Rows are one point carried round by a steady rotation, each followed by how many steps it has turned.
The counts run from 0 to 453.
[-18.0  22.7  32.7  -5.2 -38.8   3.7  23.1  18.4 -21.7  -2.2   7.6 -23.3
 -14.6  22.0  18.4  -1.8   2.0   7.0  16.6 -34.6  -7.2  -6.7 -13.6  18.6
   2.5  -5.2  -5.3 -22.6  15.1  20.7  -7.4   2.7  16.1  -0.7   2.1 -34.8
   5.9 -20.2  -0.7  -8.7 -27.3 -24.2  13.2   6.5  24.5  -0.1  18.2 -23.8
  19.6  -3.0  -1.7  14.0] | 384
[-27.9  17.8  18.2  11.0  10.6   7.3  17.7  -4.1 -31.6 -24.2  -8.7   0.9
 -36.7  -4.7  11.8 -10.5   6.4  10.5  25.9 -49.2 -18.4  -5.3   5.1  -2.4
  -0.1  -8.1   5.9   3.7  18.6 -10.7 -27.2  16.4  -1.5   4.2   5.3 -19.5
  -2.8 -21.3  -6.3  -8.5  -0.8 -27.4  23.4   3.7   9.0  -9.7  22.1  -4.2
  34.3  -6.7  25.7  -3.5] | 452
[-15.2  21.0  16.5 -10.1   7.7  -0.9  32.6  -6.8 -15.8 -29.3  19.9 -12.6
  -5.1  15.2   6.7 -16.4  -8.8  11.8   0.5  -9.9 -28.6  18.0 -29.6   8.8
  21.3 -32.6  19.5 -19.3  13.9   8.9 -13.0  13.7  10.8  17.0  -8.5 -27.1
  -6.7  -3.6 -23.3  -6.6   9.4  -5.8  18.5   6.7 -17.8 -21.3  31.1   3.7
  22.7  18.5  12.7 -15.4] | 352
[-27.8  21.4   6.7  16.6   1.2  16.2   5.5   1.6 -40.3 -13.8   0.2   4.2
 -38.0   3.4  21.0 -19.4   4.0  10.1  38.4 -44.2  -3.7  -6.9   4.3   2.3
   0.9  -2.6  -6.6   6.6  14.5   6.9   8.1   5.6   0.1  -1.0   6.3 -14.3
  -3.9 -19.3 -11.1 -15.6 -16.3 -30.0  27.3   0.6  21.6  -9.0  -8.7  -3.3
  27.9   1.3  25.3   2.7] | 221
[-16.9  17.3  -0.3   2.9  -4.8  -5.2  11.7   1.7 -22.6 -13.0  24.9 -21.1
 -11.7  28.4  23.5 -13.8 -10.1   4.9  -6.2  22.2 -22.4  23.9 -20.7  -5.8
   7.4 -34.6   2.9  -9.9  33.5  -7.8  12.5   2.0   4.8  11.7  -0.1 -14.1
 -12.3 -11.9 -17.4  -7.5   5.5 -17.6  28.3  -2.9 -10.5 -12.4   2.0  -9.3
  45.0  -8.9  37.8  -6.4] | 423
[  6.3  24.8  21.0  -3.3   1.1  -7.0  28.4   2.8 -32.6 -15.7  -5.7 -31.2
 -41.2   1.7   5.5  -6.4  -4.7   3.6   3.2 -17.2  -3.2  -4.1 -10.0   2.3
   9.5 -16.3  -0.6   6.9   9.6   8.0   1.1  11.0 -10.8  -0.3   7.1 -26.8
  -3.4 -12.2  -6.0  -8.3  -8.5 -42.6  39.5   1.7  11.9  -2.9  23.9 -20.8
  37.2 -23.3   7.8   9.0] | 375
[  0.4  26.8  40.2 -10.0 -12.5 -12.2  29.5   8.6 -21.0 -13.6   2.0 -30.2
 -24.6   5.4   7.6  -4.2  -6.0  -2.9  -5.5 -16.1  -8.8 -13.6 -17.2  16.8
  -0.1 -22.5   5.5 -16.9  34.4   7.8  -8.7  -1.7  -7.5   3.2   5.3 -30.9
  11.0 -19.7  -1.1 -11.0 -13.9 -39.1  15.1  -0.5  14.4  -2.9  20.3 -23.0
  27.6 -15.4   8.2  -2.7] | 372
[-22.0  11.5  11.5   6.7 -37.6  -0.1   1.7   8.0 -23.4   3.8  36.4 -25.9
 -12.1  19.9  24.1  -6.4   5.5   6.9  13.4 -10.7 -24.2   9.7  -2.5  15.6
   0.2  -8.5 -30.6 -15.9  41.6  17.3  13.5  -7.9   7.1   4.8   6.6 -19.6
   4.2 -24.1 -10.8  -0.3 -18.6  -6.8  25.4  -9.4   6.8 -27.1   6.3 -14.7
  20.3   0.7  15.6  -3.3] | 325
[ -8.1  18.2  10.3   6.6 -28.1  -3.3  10.1  11.4 -24.2  11.7  19.2 -24.8
 -23.3  21.2  20.8  -3.7  -7.5  -5.1  10.1  -2.0 -13.2   4.4 -22.5  17.1
  -5.1 -17.4 -13.8  -8.2  23.4   5.2  19.7  -5.3 -14.3   0.9   4.2 -22.9
   2.6 -16.7 -16.4 -13.2 -24.6 -27.0  40.5  -8.9  15.7  -4.6 -10.2 -25.8
  35.5 -12.2  23.8  -2.1] | 313
[-24.5  18.2   4.1  -9.5  15.5  23.9   9.8  -6.1 -21.8 -30.0  17.3  -5.4
 -41.9   4.4  25.2 -20.7  13.5  11.6  18.8 -10.5 -20.0  -7.9 -18.7 -22.0
  18.1  -8.6   7.0  -9.9  19.9   6.5   6.4  11.8  -7.1  17.7   3.9 -20.4
  -1.9 -20.1  -1.5  -5.3  10.4 -22.5  36.0  -9.0   3.6 -17.6  10.0   6.7
  15.1   8.9  32.8 -20.0] | 112
[ -9.8  10.0  -5.6  -4.2   2.7  10.6  11.2 -12.8 -21.8 -15.0  39.3 -37.7
 -36.6  12.5  25.8 -20.3   8.9  -9.1  -5.1  11.6 -13.6   8.8 -20.2   1.4
  23.1 -28.0   0.2 -15.4  14.9  -5.5  16.6   8.8 -13.5  21.9   7.0 -18.5
   8.5 -24.8 -14.8  -3.4   0.3 -18.1  30.3 -16.3 -11.5 -26.0  -0.9   0.9
  18.5   6.1  27.4  -9.9] | 18
[  4.5  25.2  -2.4   1.9 -27.1   4.7  21.4  22.0 -17.5  -1.3  19.8 -27.7
  -6.9  34.5  16.3  -0.2  -5.8   5.9   5.9  13.6 -16.5  24.3 -17.2  15.6
  19.6 -13.0  -6.3 -14.6  10.8   6.2   2.4   4.5  20.5   0.7   1.2 -18.4
  -7.8 -13.9  -5.6   6.1 -17.7 -33.6  21.6   1.1  -1.1 -12.3   9.6 -20.6
  44.1  -8.9  18.1  29.8] | 86
[-23.6   4.7  -3.9  11.3  -0.7   6.0   5.5  -3.3 -27.0 -22.3  37.9 -30.6
 -32.4  18.6  32.1 -22.1  10.1 -13.2  -6.1   0.9  -2.7  14.1  -8.1  10.3
  28.6 -25.3  14.5 -21.4  17.0 -15.5  10.5  17.8   2.7  16.9   8.1 -18.3
   7.4 -32.1 -10.7  -0.8 -11.2 -16.1  13.6 -12.2 -11.7 -20.0  -4.7   5.8
  23.1  10.6  25.0  -3.2] | 17
[-13.5  18.6  -8.7  18.8 -15.4   9.8   7.7   4.7 -40.2   2.6  12.3 -26.3
 -32.0  21.1  27.1  -9.1  -1.3  -4.9  17.9 -13.4   3.7  13.4   4.1  15.7
   5.4 -15.2  -8.6   6.5   4.5  -7.9  14.9   5.1   1.4   0.2   0.6 -10.6
  -2.2 -21.5 -19.8 -12.3 -21.8 -34.0  27.0  -2.6   9.6  -6.9 -21.4 -14.8
  38.5  -8.8  27.8  24.5] | 315
[ -4.3  24.1  -0.3  17.6  -3.3   7.2  28.1   6.1 -27.7  -0.3   4.1  -1.2
 -25.6   5.3   7.1  -8.6  -7.5 -13.3  28.6 -27.2 -16.7   5.0  -8.5  33.5
   4.4 -14.0  16.0   1.3  -5.0 -21.4 -24.3  14.1  -8.4  -1.9   4.9 -17.4
  10.2 -12.4 -21.3  -6.8 -23.7 -38.2  23.3   5.1  -1.4 -11.7  -7.9  -5.0
  43.6   2.5  28.9  13.0] | 68
[-17.9  16.2  27.2  21.9  -8.7 -17.8  18.2  10.9 -21.7 -14.9   9.8   5.4
 -16.5   6.7   5.4 -11.5 -10.7  -4.2  17.4 -38.7 -22.8   6.8 -12.8  41.0
   5.8 -13.3  19.0 -14.0  14.3   0.5 -16.7  13.7   0.2   0.7  11.2 -29.8
  15.0 -11.2 -13.2  -9.9 -31.5 -22.8  18.1   6.1   5.9 -11.5  14.3  -3.3
  34.5  13.7   7.5 -14.2] | 63
[ 13.0  12.8  -3.5   8.4 -10.8  -3.5  20.0   6.6 -22.1  -0.9  22.4 -37.5
 -35.3   9.4   8.0  -4.0   2.8  -8.3   5.0   2.6 -19.1  13.5 -12.0  24.2
  21.2 -11.2  -8.7  -4.5   0.0  -0.7   3.3  11.3  -8.0   6.1  15.3 -22.4
   9.4 -17.4 -10.2   6.3 -23.3 -35.0  43.2  -6.2  -8.9 -21.8  13.3 -15.4
  38.0  -3.7  14.5  14.5] | 81
[ -7.2  19.4  -5.2   3.5  -1.5   7.0  19.2  12.5  -3.7 -14.3  21.2  -2.0
  -9.8  19.5  13.7  -7.6  -4.5   8.7  16.3  11.3 -44.5  18.4 -26.6   0.7
  19.5  -7.8  15.0 -17.5  12.8  -2.8 -15.9  18.5   8.9   8.1   8.5 -19.5
  -1.0  -8.5   0.7  11.0  -5.3 -25.2  37.9   0.9 -13.9 -21.3  25.6  -0.4
  46.2   4.1  32.1  -5.2] | 176
[-20.8  15.8  33.8 -10.6 -14.2  -4.8  19.3   1.7 -21.3 -27.1  14.0 -37.2
 -22.8  25.5  27.9 -15.0  -0.1   0.9 -19.0  -6.6   3.5  -0.5 -18.8  -2.1
  14.7 -28.0  16.7 -27.7  30.3   7.3   6.3   8.0  10.5   9.5   1.0 -34.3
   1.9 -27.3  -0.2 -13.4  -3.6 -19.5   3.5  -0.8  13.0   5.7  19.2 -16.2
  20.3  -8.6   6.4  -5.8] | 200
[-12.6  26.5 -10.4  -2.6 -15.4  20.6  14.2   4.9 -30.9  -5.2  21.7 -13.3
 -10.9  18.2  15.0  -9.6   1.8  26.0  32.7  -5.6 -29.9  20.5  -3.6  -0.8
  11.2 -10.4 -28.6  -1.0  22.2  21.2   7.7  -2.6  16.3   6.7  -3.6 -10.2
 -14.6  -8.7 -20.9   5.1  -0.2 -16.2  32.0   3.1  -4.6 -32.2   5.4  -5.3
  29.3   7.6  30.2  14.0] | 332
[ -6.1  22.0 -10.3  12.0   6.7  20.1  16.7   8.6 -20.5 -17.3  24.4  -4.7
 -28.0   1.2  16.2 -12.9   8.9   1.1  26.5 -10.5 -28.9   8.4  -4.5  13.3
  27.8  -4.4   9.8 -10.6  13.0 -10.0 -20.3  18.6   4.5   7.3  12.9 -11.8
  11.6 -23.6   2.0  16.4 -13.9 -32.9  19.0  -3.9 -14.0 -32.4   7.9  14.3
  33.9  18.9  33.7   8.0] | 174
[ -7.6  17.5   8.4  -0.5 -12.3   7.2  17.7   9.6  -3.9  -7.4  34.4  -6.4
 -11.3   7.8  10.9  -3.3   6.5   6.2  18.8  -2.5 -47.5   4.7 -22.6  16.0
  15.8  -2.9  -0.9 -24.4  26.6   7.2 -19.9   4.5   2.0  10.1  12.8 -23.4
  13.4 -16.3   2.2  15.5 -14.3 -19.7  28.7  -5.3  -7.6 -35.0  21.8  -1.1
  29.3  16.9  21.8 -15.2] | 172
[-15.3  17.6   4.9  -2.0 -33.4  16.6  16.4  16.4 -25.6  -7.2  31.8 -38.1
 -11.6  27.9  26.9  -9.2  13.1  -0.1   2.7  -3.3  -3.8  11.8   2.5  16.9
  24.7  -9.3  -1.9 -27.4  21.4   1.5  -8.7   6.6  29.1   7.9   2.2 -18.6
   7.8 -35.8   2.5  10.9 -18.0 -22.3  -4.1  -2.2  -1.0 -14.8   7.4  -7.8
  21.3   4.3  12.6  28.7] | 91
[ -0.8  14.3 -14.8   0.9  -2.3   6.1  24.8  -7.7 -28.6  -2.5  24.0 -35.9
 -23.8   9.6   8.6  -5.5   4.3  -0.4   4.7   7.1 -26.6  18.9  -4.6   6.8
   8.7 -27.0 -11.5   0.1  10.3 -22.4  -7.9   5.5  -9.0  10.4   0.5 -13.2
  -2.5 -22.3 -23.4   4.9   5.5 -24.0  32.8  -6.2 -20.2 -28.2   9.1  -7.2
  41.4  -9.7  33.1  14.9] | 253
[-17.3  12.7  12.7  24.7 -24.1 -12.6   3.9  16.1 -25.7  -6.3  16.8 -11.5
 -16.4   9.1  10.9  -2.8   3.0   9.6  22.1 -28.7 -26.8  13.6  10.2  28.7
   4.4   1.1 -16.9  -8.1  32.6   4.8 -10.8   5.7  13.6  -1.7  17.6 -19.9
   4.3 -21.1  -2.5   5.4 -28.4 -18.6  24.4   1.6   5.0 -28.0  20.6 -12.6
  40.3  -2.6  10.8   5.8] | 157
[ -0.8  12.3   2.0  -5.2 -20.5   7.2  11.8   7.7 -24.5 -13.8  30.8 -47.0
 -29.1  22.0  19.1  -9.1  12.0   8.0   0.7  -0.2 -14.8  12.7  -7.8   6.6
  30.1  -4.7 -15.1 -17.0  16.1  19.0  12.2  10.5  13.9  10.1  12.8 -25.6
   1.0 -24.7   4.1  13.5 -13.5 -18.3  30.4  -9.0  -3.8 -26.3  27.2  -7.7
  19.7   1.4   1.7  11.9] | 93
[-16.9  15.7   2.6  -9.2 -18.8  14.9  28.6  -4.6 -28.3 -11.2  26.4 -42.1
 -10.4  15.5  17.5  -5.8  12.1   2.4  -4.3 -11.0 -13.0  14.6   6.4  14.2
  14.1 -26.7  -8.4 -16.1  22.9 -13.5 -24.5   6.0  15.9  15.2  -7.2 -16.3
   3.6 -35.5 -14.5   7.3   4.3 -13.2  -6.1  -1.3 -15.6 -22.9  15.3  -4.1
  19.5  -0.9  17.7  22.5] | 260
[-15.9  12.6  -4.1 -10.3   1.4  22.2  27.6  -5.2 -18.3 -24.7  27.9 -26.2
 -19.8  20.1  19.8 -13.3   9.7   1.3   4.2  -5.3 -13.4  14.0 -21.4   7.2
  33.9 -21.3  26.8 -22.3  -9.0 -10.8 -24.0  25.4  10.5  21.5  -5.5 -22.8
   5.3 -19.7 -12.5   5.0   2.2 -15.3   8.7  -0.5 -17.1 -15.3  19.7   9.2
  18.5  19.1  20.0   9.6] | 182
[-33.4  11.7 -12.2   0.0 -12.2  24.2  10.6  -9.1 -31.0 -14.2  27.0 -21.4
 -11.7  21.0  23.0 -11.2  15.2  25.9  26.1 -23.9 -23.3  23.3   2.1  -4.1
  12.6 -12.9 -18.9  -6.9   2.8   2.4 -11.5  13.2  14.6  17.7 -10.6 -15.9
 -11.5 -22.8 -24.5   6.6   8.6   2.7  20.6   3.7 -10.6 -30.4  13.0   2.5
  16.2  14.2  22.8  13.8] | 335
[-23.3  22.4  34.3  -9.8  -4.9  -5.4  20.9  -3.7 -29.9 -29.6   3.3 -18.2
 -20.4   7.9   4.4 -14.1  -2.5  27.5   8.9 -38.1 -17.6   2.7  -6.7   2.2
   5.3 -18.5  -7.2  -9.9  27.9  26.3  -5.1   8.4  10.5  10.2  -1.3 -33.0
  -8.6 -10.8 -14.4  -8.4   8.5  -5.5  19.2   5.4   5.1 -17.1  42.7  -7.2
  16.6  -0.8  -0.8  -9.9] | 446
[-22.1  16.3  -6.9   7.5  -5.5  21.5   4.4  16.2 -23.4 -19.9  17.2 -18.1
 -26.8  25.9  32.3  -9.5  14.2  16.6  13.5  -0.6  -9.8  12.7   3.5 -18.3
  25.0  -1.8   0.1 -12.3  25.8  -5.7  -4.5  16.1  23.5   6.1   9.5  -9.8
 -11.2 -31.6  14.6  10.5  -3.4 -28.4  19.0  -0.7  -0.6 -13.4  10.2  -4.6
  38.0  -8.0  33.3  18.7] | 99
[-19.9  16.3  -6.7   3.1  -3.1  15.9  19.9  10.8  -6.8 -12.2  21.7  -0.9
  -7.7  24.7  26.2  -5.7   0.8   3.8  16.3   2.5 -36.0  14.3 -19.4  -0.9
  16.2 -10.2  22.3 -22.6  11.3 -21.0 -33.4  17.2  13.8   9.1   3.3 -15.2
  -0.3 -22.1   0.1  10.9  -5.0 -25.9  17.2   3.9 -11.6 -15.0  10.6   1.4
  43.9   5.5  40.2   2.1] | 177
[-31.2  22.0   8.5   3.0   2.8   3.5  21.6  -4.1 -39.6 -29.3  -5.5 -17.6
 -20.9  14.9  18.5 -13.3   2.7  19.9   5.7 -26.1  -7.0  12.6  11.8 -15.8
   3.0 -24.4  -2.2  -1.2  32.4  -7.5 -12.7   8.3  18.0   5.5  -7.1 -10.6
 -22.1 -23.7 -15.4 -11.0  18.2 -18.9   7.3   7.6  -0.2  -5.7  16.8  -7.8
  34.7 -18.5  27.5  15.2] | 440
